128 stands for zero in the data rows.
Here are some numbered points:
[92, 126, 86, 181, 118, 118, 109, 110, 132, 194, 108, 145, 162, 146, 142, 138, 188, 143, 134, 64, 112, 58, 87, 124, 141, 65, 170, 154, 116, 148, 120, 182, 69, 142, 127, 134, 140, 93, 174, 125, 109, 187, 104, 152, 138, 161, 136, 149] 0
[196, 126, 197, 119, 94, 127, 102, 197, 246, 115, 97, 107, 106, 229, 100, 127, 124, 85, 212, 100, 75, 195, 120, 96, 142, 101, 112, 99, 94, 93, 97, 128, 101, 207, 99, 120, 92, 217, 118, 191, 138, 118, 141, 96, 190, 110, 239, 94] 1
[67, 136, 66, 162, 123, 149, 171, 23, 13, 140, 147, 158, 146, 52, 138, 130, 166, 183, 22, 136, 170, 53, 137, 151, 142, 138, 174, 145, 157, 154, 166, 139, 145, 66, 127, 116, 203, 77, 141, 36, 134, 137, 139, 131, 69, 197, 30, 178] 2
[117, 148, 78, 113, 111, 143, 83, 89, 105, 150, 48, 156, 130, 148, 115, 161, 79, 91, 59, 108, 89, 106, 95, 142, 78, 147, 82, 107, 99, 140, 152, 121, 106, 137, 60, 137, 93, 188, 74, 64, 135, 124, 105, 99, 89, 78, 160, 93] 3
[119, 159, 128, 139, 117, 121, 148, 33, 77, 106, 111, 86, 181, 41, 158, 126, 137, 147, 46, 81, 161, 93, 73, 115, 140, 168, 176, 184, 76, 94, 50, 176, 190, 114, 145, 111, 123, 70, 90, 67, 131, 170, 131, 130, 14, 145, 95, 153] 4
[104, 77, 101, 71, 105, 196, 76, 88, 173, 68, 74, 118, 111, 150, 118, 174, 76, 125, 109, 143, 129, 86, 66, 76, 150, 107, 95, 92, 94, 81, 109, 80, 86, 125, 87, 77, 123, 165, 89, 96, 195, 84, 199, 99, 69, 79, 190, 139] 5
[106, 107, 126, 137, 131, 147, 190, 150, 167, 141, 187, 191, 154, 168, 90, 168, 107, 142, 185, 100, 174, 131, 132, 188, 167, 139, 144, 148, 154, 146, 117, 88, 160, 128, 184, 160, 178, 177, 181, 178, 150, 150, 148, 125, 150, 159, 130, 156] 6
[134, 152, 122, 124, 120, 117, 143, 102, 87, 126, 143, 176, 209, 109, 134, 127, 125, 104, 106, 119, 113, 96, 175, 175, 126, 124, 136, 170, 130, 176, 161, 128, 165, 166, 158, 140, 118, 136, 130, 134, 173, 125, 167, 186, 123, 140, 146, 118] 7
[86, 89, 77, 233, 136, 168, 204, 157, 140, 236, 165, 224, 223, 161, 139, 200, 211, 128, 124, 132, 160, 175, 176, 196, 154, 174, 169, 165, 123, 210, 177, 221, 156, 136, 144, 223, 119, 144, 148, 97, 210, 196, 192, 201, 120, 200, 147, 117] 8
[86, 90, 101, 147, 125, 150, 152, 158, 163, 141, 144, 120, 92, 140, 69, 148, 106, 129, 176, 75, 155, 128, 116, 113, 142, 136, 122, 84, 131, 91, 107, 76, 96, 115, 122, 138, 151, 119, 156, 139, 88, 143, 85, 61, 117, 140, 102, 146] 9
[102, 104, 38, 209, 150, 161, 163, 124, 131, 218, 97, 199, 194, 141, 151, 188, 198, 133, 72, 144, 139, 141, 189, 186, 174, 167, 178, 173, 143, 191, 168, 207, 167, 121, 99, 209, 135, 126, 172, 37, 187, 193, 177, 182, 97, 180, 128, 137] 10
[139, 160, 83, 121, 85, 113, 90, 88, 32, 106, 76, 115, 159, 40, 120, 79, 150, 52, 68, 96, 69, 53, 150, 104, 68, 103, 89, 109, 94, 143, 143, 137, 97, 143, 80, 122, 65, 49, 81, 86, 120, 98, 103, 170, 64, 108, 92, 92] 11
[80, 112, 80, 109, 108, 197, 115, 31, 104, 89, 91, 122, 144, 76, 136, 169, 116, 152, 49, 135, 160, 58, 77, 97, 174, 131, 166, 130, 97, 95, 103, 123, 127, 94, 107, 92, 172, 113, 103, 48, 190, 122, 197, 115, 19, 149, 128, 187] 12
[157, 163, 169, 87, 153, 106, 122, 120, 126, 47, 146, 52, 86, 64, 147, 60, 135, 161, 137, 155, 148, 112, 144, 92, 169, 99, 164, 135, 170, 88, 100, 90, 142, 122, 168, 76, 171, 69, 175, 148, 90, 109, 136, 131, 156, 152, 90, 181] 13
[158, 147, 108, 172, 199, 187, 154, 137, 116, 193, 140, 179, 174, 147, 202, 188, 142, 195, 115, 204, 139, 156, 201, 183, 208, 181, 197, 203, 205, 168, 186, 162, 206, 115, 146, 168, 209, 134, 211, 104, 167, 185, 138, 147, 102, 140, 129, 213] 14
[123, 130, 100, 115, 109, 127, 113, 118, 89, 111, 102, 117, 83, 93, 118, 118, 138, 97, 121, 118, 117, 91, 83, 114, 96, 122, 100, 103, 123, 121, 94, 130, 103, 73, 102, 131, 118, 88, 111, 121, 89, 110, 90, 132, 101, 114, 55, 124] 15
[143, 147, 142, 110, 182, 144, 111, 71, 73, 141, 164, 119, 104, 92, 179, 142, 104, 148, 106, 178, 70, 64, 190, 156, 199, 146, 176, 185, 192, 130, 144, 129, 193, 66, 183, 136, 178, 88, 207, 127, 106, 161, 100, 103, 85, 104, 67, 192] 16
[171, 165, 136, 102, 112, 107, 78, 88, 54, 104, 84, 118, 195, 81, 171, 88, 136, 99, 64, 147, 82, 97, 170, 119, 80, 109, 115, 149, 105, 158, 186, 150, 132, 192, 105, 99, 85, 98, 72, 103, 148, 95, 144, 192, 116, 105, 168, 106] 17
[217, 137, 221, 136, 96, 165, 111, 159, 209, 90, 57, 93, 125, 185, 139, 130, 167, 165, 172, 127, 157, 198, 98, 72, 136, 131, 124, 108, 99, 67, 103, 164, 106, 215, 75, 117, 160, 194, 92, 176, 143, 125, 147, 88, 148, 125, 213, 152] 18
[174, 182, 107, 92, 77, 89, 137, 92, 115, 92, 137, 137, 172, 110, 163, 109, 158, 79, 124, 140, 109, 73, 169, 132, 116, 95, 91, 102, 136, 130, 161, 172, 101, 166, 128, 151, 110, 117, 128, 125, 131, 98, 105, 189, 89, 107, 150, 91] 19
[147, 119, 143, 116, 110, 141, 98, 209, 237, 141, 129, 143, 88, 233, 87, 141, 116, 66, 219, 132, 58, 163, 163, 119, 157, 83, 119, 81, 125, 128, 144, 105, 80, 166, 111, 140, 95, 208, 154, 179, 151, 105, 155, 110, 207, 119, 223, 100] 20
[88, 51, 148, 173, 120, 153, 164, 105, 154, 157, 167, 154, 167, 97, 110, 116, 233, 100, 111, 114, 174, 109, 161, 206, 131, 155, 147, 149, 108, 225, 161, 228, 150, 127, 223, 224, 92, 78, 133, 97, 143, 196, 208, 226, 148, 224, 78, 99] 21
[190, 147, 197, 144, 102, 39, 158, 114, 120, 122, 133, 90, 158, 131, 125, 87, 131, 144, 119, 39, 186, 170, 88, 131, 83, 144, 78, 172, 86, 113, 57, 152, 180, 181, 141, 99, 61, 127, 92, 143, 82, 157, 80, 118, 135, 99, 126, 34] 22
[116, 142, 132, 108, 78, 121, 96, 140, 115, 159, 127, 165, 128, 200, 90, 166, 45, 88, 161, 84, 79, 131, 68, 108, 46, 117, 58, 86, 65, 111, 129, 91, 77, 143, 81, 105, 79, 232, 38, 173, 125, 82, 65, 67, 110, 47, 195, 71] 23
[177, 166, 177, 186, 105, 102, 159, 188, 166, 171, 142, 138, 102, 208, 102, 89, 201, 132, 187, 109, 127, 189, 198, 141, 136, 109, 169, 104, 155, 143, 163, 167, 111, 174, 108, 161, 155, 185, 166, 171, 83, 139, 84, 102, 234, 188, 143, 133] 24
[85, 99, 133, 138, 135, 127, 131, 126, 147, 140, 148, 136, 37, 145, 105, 127, 134, 138, 121, 147, 122, 144, 35, 132, 143, 122, 150, 144, 112, 130, 26, 145, 140, 1, 145, 125, 119, 150, 128, 120, 138, 133, 154, 100, 140, 139, 68, 123] 25
[174, 138, 175, 140, 132, 105, 127, 209, 197, 150, 141, 147, 114, 210, 119, 130, 144, 115, 208, 136, 101, 185, 168, 136, 106, 116, 40, 110, 148, 144, 160, 130, 108, 178, 127, 150, 65, 165, 142, 196, 129, 120, 129, 129, 218, 70, 181, 36] 26
[163, 178, 95, 119, 83, 115, 132, 106, 86, 109, 119, 142, 166, 83, 136, 104, 167, 70, 117, 116, 105, 66, 162, 129, 103, 106, 94, 105, 124, 142, 152, 158, 102, 153, 113, 154, 103, 89, 123, 120, 158, 110, 112, 185, 80, 120, 110, 104] 27
[156, 198, 182, 126, 135, 180, 197, 167, 111, 152, 166, 163, 159, 143, 127, 106, 139, 140, 87, 177, 124, 170, 147, 184, 184, 178, 123, 122, 181, 115, 131, 98, 180, 131, 124, 144, 113, 189, 161, 152, 159, 153, 190, 128, 141, 150, 157, 119] 28
[132, 122, 137, 77, 138, 143, 59, 223, 233, 123, 116, 98, 101, 174, 110, 130, 70, 30, 229, 142, 49, 157, 138, 101, 149, 103, 188, 96, 91, 104, 98, 107, 93, 147, 139, 157, 92, 166, 129, 199, 128, 110, 122, 132, 157, 113, 225, 175] 29
[107, 117, 43, 166, 178, 180, 132, 104, 100, 217, 103, 177, 142, 142, 180, 198, 139, 149, 80, 175, 102, 111, 200, 180, 191, 184, 180, 173, 175, 164, 186, 184, 176, 77, 93, 199, 166, 120, 193, 58, 151, 201, 124, 118, 77, 131, 96, 171] 30
[46, 109, 41, 132, 139, 95, 151, 105, 45, 174, 205, 189, 111, 109, 95, 119, 109, 118, 93, 135, 140, 64, 181, 187, 114, 97, 117, 120, 178, 204, 199, 76, 119, 58, 157, 127, 130, 98, 174, 85, 112, 108, 113, 152, 159, 154, 47, 96] 31
[191, 142, 196, 148, 145, 81, 143, 199, 138, 147, 147, 139, 131, 167, 141, 105, 153, 145, 185, 138, 114, 196, 160, 145, 67, 137, 37, 131, 159, 152, 166, 139, 128, 180, 137, 147, 89, 134, 127, 204, 92, 127, 89, 142, 217, 79, 132, 49] 32
[58, 79, 88, 201, 141, 141, 192, 117, 113, 209, 209, 167, 159, 105, 137, 160, 219, 109, 134, 130, 121, 102, 206, 178, 190, 152, 193, 163, 135, 182, 148, 223, 160, 70, 185, 223, 117, 78, 189, 116, 157, 206, 176, 176, 115, 208, 64, 123] 33
[126, 124, 92, 52, 64, 54, 143, 69, 137, 61, 154, 139, 170, 132, 130, 116, 89, 76, 127, 111, 108, 66, 154, 137, 123, 75, 77, 91, 132, 99, 137, 114, 97, 161, 144, 126, 113, 140, 129, 125, 90, 75, 93, 143, 89, 88, 184, 68] 34
[213, 155, 219, 164, 127, 75, 150, 197, 147, 145, 131, 119, 126, 182, 135, 84, 177, 153, 187, 114, 131, 213, 158, 133, 74, 137, 79, 128, 148, 133, 148, 161, 130, 198, 120, 146, 110, 154, 123, 205, 69, 135, 65, 120, 224, 109, 137, 79] 35
[103, 145, 135, 151, 135, 102, 75, 83, 76, 146, 105, 100, 102, 83, 144, 80, 154, 106, 29, 158, 48, 126, 108, 99, 112, 111, 161, 166, 75, 154, 87, 187, 141, 66, 111, 99, 40, 103, 74, 55, 142, 124, 173, 140, 112, 131, 113, 81] 36
[140, 157, 151, 60, 97, 89, 91, 118, 152, 6, 65, 36, 77, 70, 91, 31, 122, 112, 101, 98, 169, 121, 65, 69, 76, 83, 90, 67, 101, 84, 88, 72, 71, 172, 105, 58, 103, 103, 77, 110, 85, 71, 147, 133, 176, 145, 130, 107] 37
[140, 140, 94, 86, 84, 104, 188, 111, 137, 91, 174, 189, 201, 140, 116, 153, 108, 91, 177, 94, 156, 69, 171, 186, 140, 111, 91, 113, 164, 135, 157, 99, 128, 176, 171, 168, 164, 150, 172, 173, 124, 110, 106, 170, 107, 123, 146, 120] 38
[100, 106, 84, 142, 190, 167, 132, 60, 81, 173, 140, 131, 112, 73, 182, 151, 163, 136, 66, 179, 94, 60, 218, 188, 216, 177, 198, 184, 192, 168, 171, 191, 194, 48, 168, 202, 165, 47, 224, 64, 123, 216, 144, 136, 83, 161, 28, 181] 39
[154, 181, 158, 195, 117, 132, 187, 55, 99, 133, 115, 130, 175, 104, 166, 142, 217, 210, 68, 109, 195, 127, 127, 130, 134, 172, 82, 169, 134, 117, 121, 208, 174, 144, 120, 134, 118, 90, 117, 82, 152, 173, 157, 120, 80, 116, 96, 79] 40
[166, 163, 112, 98, 91, 106, 111, 112, 122, 96, 109, 94, 87, 111, 159, 107, 164, 97, 129, 152, 115, 95, 108, 92, 103, 104, 88, 76, 129, 101, 122, 174, 76, 107, 95, 135, 114, 98, 111, 118, 73, 98, 70, 147, 95, 99, 102, 107] 41
[194, 164, 196, 40, 133, 100, 68, 117, 139, 14, 95, 39, 65, 92, 130, 46, 78, 159, 135, 144, 141, 109, 97, 75, 118, 83, 115, 115, 150, 70, 93, 45, 122, 151, 138, 33, 164, 101, 125, 152, 62, 64, 97, 101, 158, 94, 122, 170] 42
[40, 116, 42, 108, 132, 123, 134, 27, 34, 123, 153, 130, 149, 36, 128, 133, 87, 124, 31, 110, 157, 32, 100, 144, 134, 134, 166, 155, 113, 141, 108, 104, 156, 49, 157, 102, 129, 60, 119, 39, 133, 131, 132, 145, 31, 145, 54, 153] 43
[109, 72, 112, 39, 126, 185, 47, 132, 176, 64, 78, 96, 115, 120, 124, 160, 33, 78, 142, 153, 78, 103, 57, 73, 138, 109, 143, 100, 75, 79, 88, 67, 89, 128, 114, 89, 128, 153, 80, 139, 171, 83, 170, 123, 71, 91, 203, 185] 44
[83, 101, 79, 93, 132, 143, 95, 166, 183, 144, 157, 165, 105, 169, 93, 165, 75, 70, 172, 148, 101, 103, 152, 140, 153, 87, 92, 100, 130, 155, 151, 74, 95, 110, 143, 132, 78, 151, 157, 137, 178, 101, 183, 143, 153, 96, 181, 77] 45
[144, 111, 143, 129, 131, 152, 94, 158, 151, 129, 96, 71, 94, 137, 126, 119, 122, 153, 147, 126, 142, 157, 122, 69, 109, 129, 118, 81, 116, 85, 153, 106, 82, 166, 84, 97, 139, 109, 106, 127, 86, 122, 84, 80, 138, 114, 155, 152] 46
[151, 192, 92, 106, 89, 81, 110, 76, 75, 102, 110, 112, 121, 72, 168, 96, 176, 62, 82, 148, 75, 62, 136, 107, 100, 101, 97, 103, 122, 130, 123, 202, 95, 94, 104, 147, 72, 78, 105, 87, 125, 100, 103, 182, 68, 106, 80, 74] 47
[107, 78, 95, 228, 153, 148, 215, 168, 158, 190, 176, 180, 210, 123, 151, 155, 246, 159, 136, 150, 192, 179, 199, 174, 196, 150, 207, 179, 152, 190, 151, 211, 173, 137, 168, 197, 153, 74, 193, 102, 195, 188, 214, 225, 147, 238, 117, 153] 48
[87, 130, 114, 207, 129, 121, 183, 110, 84, 233, 233, 209, 192, 140, 132, 197, 166, 99, 146, 119, 62, 97, 193, 176, 177, 134, 174, 187, 124, 172, 128, 186, 177, 83, 193, 188, 112, 157, 174, 150, 175, 168, 135, 153, 80, 142, 122, 114] 49
[93, 125, 97, 137, 95, 130, 145, 161, 113, 153, 129, 161, 149, 174, 106, 169, 76, 99, 144, 95, 114, 172, 72, 98, 66, 134, 83, 76, 83, 106, 139, 98, 68, 149, 63, 111, 90, 171, 54, 158, 166, 100, 108, 88, 125, 96, 187, 81] 50
[80, 61, 85, 232, 113, 135, 206, 156, 154, 207, 167, 202, 218, 140, 113, 165, 238, 111, 128, 106, 168, 164, 167, 176, 146, 142, 167, 153, 101, 201, 143, 218, 141, 143, 153, 209, 97, 105, 139, 97, 199, 177, 208, 221, 137, 222, 135, 95] 51
[180, 120, 184, 92, 118, 124, 86, 186, 234, 100, 98, 97, 125, 190, 122, 142, 90, 76, 200, 111, 67, 177, 95, 93, 123, 120, 73, 118, 81, 89, 78, 119, 117, 190, 122, 119, 46, 175, 97, 189, 150, 119, 149, 118, 147, 54, 233, 70] 52
[134, 141, 121, 99, 107, 103, 201, 134, 217, 111, 206, 162, 92, 196, 141, 173, 138, 136, 210, 151, 179, 123, 106, 164, 183, 120, 118, 98, 180, 102, 95, 156, 118, 82, 183, 181, 184, 189, 196, 176, 111, 130, 103, 130, 133, 133, 116, 127] 53
[49, 75, 130, 165, 157, 141, 110, 125, 109, 162, 129, 135, 76, 117, 75, 120, 103, 138, 86, 109, 100, 150, 67, 128, 132, 135, 171, 168, 89, 144, 48, 101, 158, 36, 135, 101, 96, 129, 109, 97, 182, 146, 187, 78, 141, 152, 83, 127] 54
[127, 106, 132, 61, 82, 123, 123, 107, 86, 111, 110, 135, 138, 138, 116, 68, 88, 115, 67, 111, 78, 106, 85, 122, 111, 113, 114, 112, 122, 72, 83, 47, 111, 136, 81, 75, 78, 124, 114, 140, 105, 112, 122, 89, 141, 113, 135, 115] 55
[111, 110, 70, 117, 141, 160, 74, 51, 107, 164, 49, 143, 110, 114, 137, 148, 129, 102, 35, 136, 90, 56, 157, 184, 133, 164, 126, 146, 133, 175, 168, 175, 152, 92, 102, 189, 115, 125, 138, 22, 109, 178, 123, 125, 78, 114, 84, 125] 56
[192, 126, 198, 130, 88, 125, 129, 89, 118, 77, 67, 72, 137, 122, 138, 95, 146, 183, 97, 85, 195, 159, 61, 80, 107, 141, 154, 133, 85, 67, 74, 151, 135, 181, 85, 81, 177, 157, 68, 127, 96, 128, 95, 85, 101, 150, 137, 174] 57
[133, 162, 142, 140, 177, 99, 131, 189, 128, 164, 165, 140, 146, 117, 157, 125, 139, 117, 176, 162, 107, 153, 180, 156, 91, 153, 79, 147, 157, 162, 161, 152, 143, 126, 173, 184, 67, 76, 143, 181, 109, 143, 102, 172, 164, 72, 115, 81] 58
[132, 110, 199, 120, 73, 103, 149, 193, 175, 86, 174, 119, 146, 160, 77, 91, 128, 120, 211, 84, 183, 187, 61, 90, 54, 90, 82, 78, 68, 116, 105, 96, 69, 192, 152, 85, 92, 158, 46, 215, 130, 70, 139, 149, 193, 143, 187, 83] 59
[131, 129, 65, 73, 149, 149, 47, 52, 115, 100, 1, 86, 66, 88, 142, 105, 109, 120, 20, 146, 110, 59, 139, 143, 131, 148, 122, 122, 148, 132, 152, 133, 133, 102, 64, 143, 134, 96, 139, 8, 80, 152, 116, 104, 96, 109, 75, 146] 60
[145, 163, 163, 75, 89, 70, 111, 146, 145, 19, 107, 52, 95, 93, 89, 48, 105, 118, 143, 92, 153, 142, 62, 45, 80, 64, 94, 71, 97, 60, 68, 48, 68, 175, 105, 31, 108, 116, 77, 159, 101, 45, 129, 118, 175, 127, 157, 107] 61
Which two points above are nearest to each new point, looking only along the 7 directions in which the numbered points spread most? Their numbers follow each, nearest first.
[167, 179, 185, 129, 115, 175, 180, 159, 107, 158, 157, 152, 145, 138, 127, 100, 146, 128, 90, 137, 105, 128, 123, 173, 191, 138, 148, 122, 176, 102, 114, 113, 135, 144, 106, 158, 105, 192, 167, 152, 157, 159, 180, 113, 142, 153, 159, 125] -> 28 0
[66, 51, 58, 82, 132, 166, 101, 111, 76, 112, 141, 185, 85, 138, 103, 148, 76, 145, 100, 187, 122, 68, 130, 134, 102, 84, 66, 73, 177, 164, 222, 27, 60, 83, 103, 83, 174, 147, 132, 103, 151, 52, 155, 128, 154, 112, 97, 130] -> 45 15
[116, 156, 22, 149, 149, 152, 119, 130, 117, 176, 51, 155, 135, 152, 156, 176, 116, 144, 76, 149, 117, 142, 151, 126, 150, 154, 149, 131, 147, 120, 156, 136, 129, 118, 23, 145, 149, 158, 147, 51, 153, 149, 118, 101, 94, 116, 148, 148] -> 56 0
[110, 83, 109, 73, 97, 93, 80, 97, 121, 79, 90, 101, 107, 130, 102, 85, 77, 114, 107, 113, 108, 118, 108, 84, 66, 106, 84, 100, 84, 99, 105, 56, 105, 118, 93, 61, 106, 96, 74, 125, 83, 77, 84, 101, 129, 89, 115, 109] -> 55 15
[138, 121, 186, 132, 175, 160, 159, 146, 102, 160, 242, 140, 127, 141, 178, 156, 108, 174, 202, 181, 116, 133, 177, 148, 185, 152, 175, 170, 182, 130, 159, 131, 174, 86, 211, 137, 188, 104, 188, 220, 125, 157, 101, 106, 127, 122, 97, 192] -> 53 6
[166, 111, 167, 131, 80, 130, 138, 72, 100, 89, 89, 103, 132, 121, 118, 106, 138, 166, 79, 85, 159, 135, 70, 98, 126, 121, 161, 128, 96, 92, 94, 126, 130, 165, 87, 69, 195, 168, 89, 103, 115, 122, 121, 89, 107, 183, 128, 166] -> 57 46
[60, 84, 97, 109, 124, 102, 151, 108, 133, 116, 156, 150, 92, 135, 87, 148, 82, 114, 135, 97, 128, 106, 83, 149, 141, 123, 125, 124, 134, 113, 65, 90, 133, 53, 154, 131, 132, 140, 145, 129, 121, 121, 127, 90, 118, 128, 82, 113] -> 9 25
[185, 125, 191, 128, 100, 79, 131, 137, 108, 110, 113, 86, 124, 132, 117, 67, 126, 126, 132, 77, 118, 173, 97, 113, 91, 124, 178, 132, 100, 106, 91, 129, 135, 175, 114, 98, 163, 161, 96, 160, 55, 126, 51, 104, 161, 174, 122, 165] -> 46 22
[138, 154, 139, 156, 168, 141, 142, 143, 146, 137, 155, 135, 133, 126, 144, 165, 144, 140, 157, 187, 167, 184, 189, 142, 142, 186, 145, 142, 141, 160, 172, 163, 187, 133, 172, 156, 155, 143, 134, 130, 153, 134, 146, 152, 128, 148, 135, 142] -> 28 0
[141, 100, 94, 152, 145, 185, 134, 164, 171, 153, 62, 162, 166, 168, 148, 153, 149, 165, 104, 154, 202, 194, 124, 162, 114, 174, 129, 127, 136, 173, 189, 158, 127, 174, 82, 163, 150, 142, 111, 75, 161, 158, 162, 162, 147, 157, 163, 147] -> 28 0
[137, 112, 169, 127, 161, 138, 119, 161, 201, 141, 137, 81, 99, 187, 154, 152, 108, 192, 168, 156, 163, 194, 137, 90, 152, 144, 150, 103, 143, 81, 164, 119, 109, 169, 124, 105, 167, 161, 135, 142, 105, 139, 111, 71, 172, 126, 189, 158] -> 46 28
[143, 146, 144, 117, 120, 105, 154, 116, 166, 125, 172, 148, 176, 162, 150, 136, 127, 135, 140, 146, 133, 133, 172, 151, 159, 115, 142, 142, 139, 136, 158, 146, 142, 173, 166, 138, 135, 173, 149, 139, 128, 128, 144, 150, 140, 135, 198, 115] -> 28 7
[119, 81, 153, 119, 125, 140, 151, 153, 169, 71, 124, 87, 124, 94, 119, 74, 177, 139, 133, 127, 214, 165, 107, 124, 109, 133, 128, 96, 122, 143, 142, 140, 100, 162, 153, 132, 125, 57, 108, 128, 126, 136, 187, 178, 189, 202, 108, 128] -> 0 22
[115, 119, 177, 158, 173, 145, 95, 127, 108, 164, 122, 131, 136, 133, 141, 117, 124, 167, 77, 161, 106, 177, 117, 136, 131, 142, 188, 201, 100, 171, 124, 139, 183, 117, 143, 92, 107, 153, 96, 111, 179, 145, 206, 134, 175, 151, 155, 142] -> 0 28
[149, 138, 132, 160, 147, 178, 75, 157, 69, 150, 59, 83, 139, 78, 124, 108, 140, 131, 108, 106, 120, 134, 154, 79, 78, 151, 127, 113, 105, 129, 187, 104, 105, 188, 65, 101, 117, 61, 86, 113, 131, 135, 108, 119, 124, 129, 114, 165] -> 41 46
[164, 159, 118, 133, 183, 132, 130, 129, 115, 134, 142, 115, 120, 113, 183, 131, 134, 188, 133, 187, 121, 121, 197, 124, 217, 125, 201, 185, 200, 107, 126, 119, 188, 99, 138, 112, 207, 97, 223, 123, 120, 141, 116, 121, 114, 131, 102, 214] -> 16 14
[199, 172, 210, 167, 128, 96, 154, 136, 104, 125, 107, 88, 154, 110, 163, 82, 186, 171, 130, 108, 144, 186, 124, 117, 89, 167, 150, 155, 123, 105, 109, 193, 158, 176, 123, 142, 150, 113, 99, 164, 67, 157, 61, 120, 141, 143, 105, 155] -> 22 40
[89, 95, 102, 119, 120, 122, 184, 142, 186, 125, 180, 150, 140, 168, 85, 170, 83, 131, 194, 79, 169, 120, 150, 149, 165, 131, 121, 95, 157, 94, 132, 70, 115, 150, 161, 151, 173, 156, 182, 160, 96, 137, 95, 80, 125, 138, 144, 137] -> 53 6
[77, 108, 80, 82, 132, 205, 87, 58, 122, 79, 86, 111, 148, 61, 153, 179, 87, 136, 73, 160, 154, 61, 70, 88, 162, 141, 153, 132, 90, 88, 96, 116, 124, 90, 123, 106, 147, 93, 92, 74, 196, 117, 199, 133, 6, 109, 146, 192] -> 12 5
[111, 162, 123, 138, 153, 122, 142, 71, 53, 121, 125, 97, 174, 29, 177, 117, 142, 156, 68, 128, 153, 100, 108, 127, 108, 179, 165, 176, 115, 116, 100, 174, 176, 97, 157, 142, 132, 41, 99, 98, 105, 159, 98, 151, 44, 126, 64, 174] -> 4 2
[91, 95, 146, 191, 175, 197, 135, 184, 139, 186, 132, 137, 79, 140, 81, 150, 130, 172, 153, 109, 159, 176, 84, 133, 142, 169, 174, 153, 121, 144, 91, 95, 153, 79, 132, 129, 157, 134, 142, 146, 152, 174, 154, 82, 164, 172, 73, 187] -> 25 54
[151, 124, 150, 144, 140, 110, 148, 145, 115, 140, 148, 166, 135, 150, 138, 139, 147, 171, 137, 150, 153, 147, 148, 149, 84, 132, 1, 129, 167, 161, 183, 120, 124, 149, 130, 126, 94, 121, 130, 151, 139, 117, 142, 142, 176, 67, 117, 26] -> 58 32
[155, 186, 163, 175, 112, 153, 153, 86, 124, 125, 94, 91, 161, 91, 158, 119, 198, 155, 99, 109, 141, 140, 123, 106, 166, 163, 229, 156, 100, 89, 86, 214, 162, 146, 118, 150, 178, 112, 117, 105, 125, 175, 126, 113, 73, 194, 126, 211] -> 40 4
[114, 77, 114, 65, 140, 97, 87, 163, 148, 112, 147, 137, 113, 153, 108, 137, 40, 83, 160, 129, 98, 120, 104, 131, 81, 104, 23, 114, 119, 142, 130, 51, 107, 129, 146, 98, 42, 136, 108, 160, 134, 86, 131, 145, 153, 34, 158, 37] -> 23 50
[148, 132, 135, 149, 112, 108, 163, 165, 166, 69, 95, 115, 179, 103, 110, 88, 174, 138, 107, 112, 205, 194, 90, 104, 104, 106, 125, 110, 113, 129, 109, 107, 104, 209, 117, 88, 121, 103, 98, 106, 171, 93, 198, 197, 177, 189, 178, 118] -> 22 57
[83, 85, 95, 74, 100, 94, 169, 99, 131, 86, 168, 187, 130, 145, 90, 153, 70, 104, 153, 95, 144, 84, 87, 184, 135, 110, 102, 130, 148, 126, 77, 74, 144, 78, 174, 139, 156, 160, 153, 160, 153, 101, 136, 126, 122, 117, 100, 115] -> 9 45
[140, 162, 164, 121, 150, 117, 166, 183, 118, 107, 215, 100, 115, 132, 157, 121, 101, 176, 214, 158, 137, 169, 139, 74, 166, 108, 165, 128, 164, 68, 112, 78, 127, 119, 149, 72, 181, 113, 164, 228, 127, 100, 104, 93, 155, 127, 136, 180] -> 53 13
[162, 198, 176, 121, 176, 129, 155, 139, 104, 101, 197, 103, 128, 97, 176, 117, 118, 180, 160, 178, 131, 139, 163, 115, 191, 124, 182, 167, 191, 102, 125, 95, 171, 119, 188, 89, 196, 122, 195, 183, 130, 124, 125, 124, 136, 136, 122, 202] -> 13 53
[80, 120, 76, 172, 175, 98, 87, 99, 135, 140, 105, 107, 113, 103, 137, 176, 148, 125, 151, 171, 163, 166, 171, 100, 118, 177, 146, 131, 103, 159, 172, 178, 173, 115, 173, 108, 149, 80, 133, 98, 108, 137, 89, 147, 104, 147, 106, 128] -> 0 28
[93, 80, 131, 137, 151, 155, 122, 156, 141, 140, 121, 113, 103, 142, 91, 147, 86, 156, 153, 97, 152, 153, 110, 114, 126, 147, 136, 115, 127, 104, 125, 66, 122, 130, 119, 107, 155, 127, 129, 140, 111, 137, 114, 68, 148, 134, 121, 161] -> 9 46
[67, 78, 64, 65, 148, 101, 85, 172, 137, 141, 179, 158, 99, 146, 89, 136, 30, 50, 165, 141, 81, 92, 143, 153, 107, 85, 83, 103, 134, 171, 153, 37, 96, 89, 163, 119, 61, 130, 145, 147, 131, 84, 128, 157, 164, 79, 141, 73] -> 45 34
[145, 139, 141, 167, 138, 152, 139, 138, 143, 190, 140, 164, 172, 166, 162, 143, 183, 158, 138, 122, 130, 114, 117, 153, 165, 123, 188, 165, 151, 146, 139, 166, 123, 171, 138, 152, 146, 144, 180, 159, 143, 185, 143, 151, 165, 180, 165, 166] -> 28 0
[54, 84, 50, 80, 101, 144, 96, 84, 127, 115, 139, 134, 105, 121, 78, 142, 55, 67, 98, 103, 108, 57, 101, 123, 170, 82, 192, 106, 93, 127, 102, 62, 107, 82, 128, 88, 135, 151, 133, 73, 155, 100, 160, 118, 86, 167, 144, 162] -> 5 44
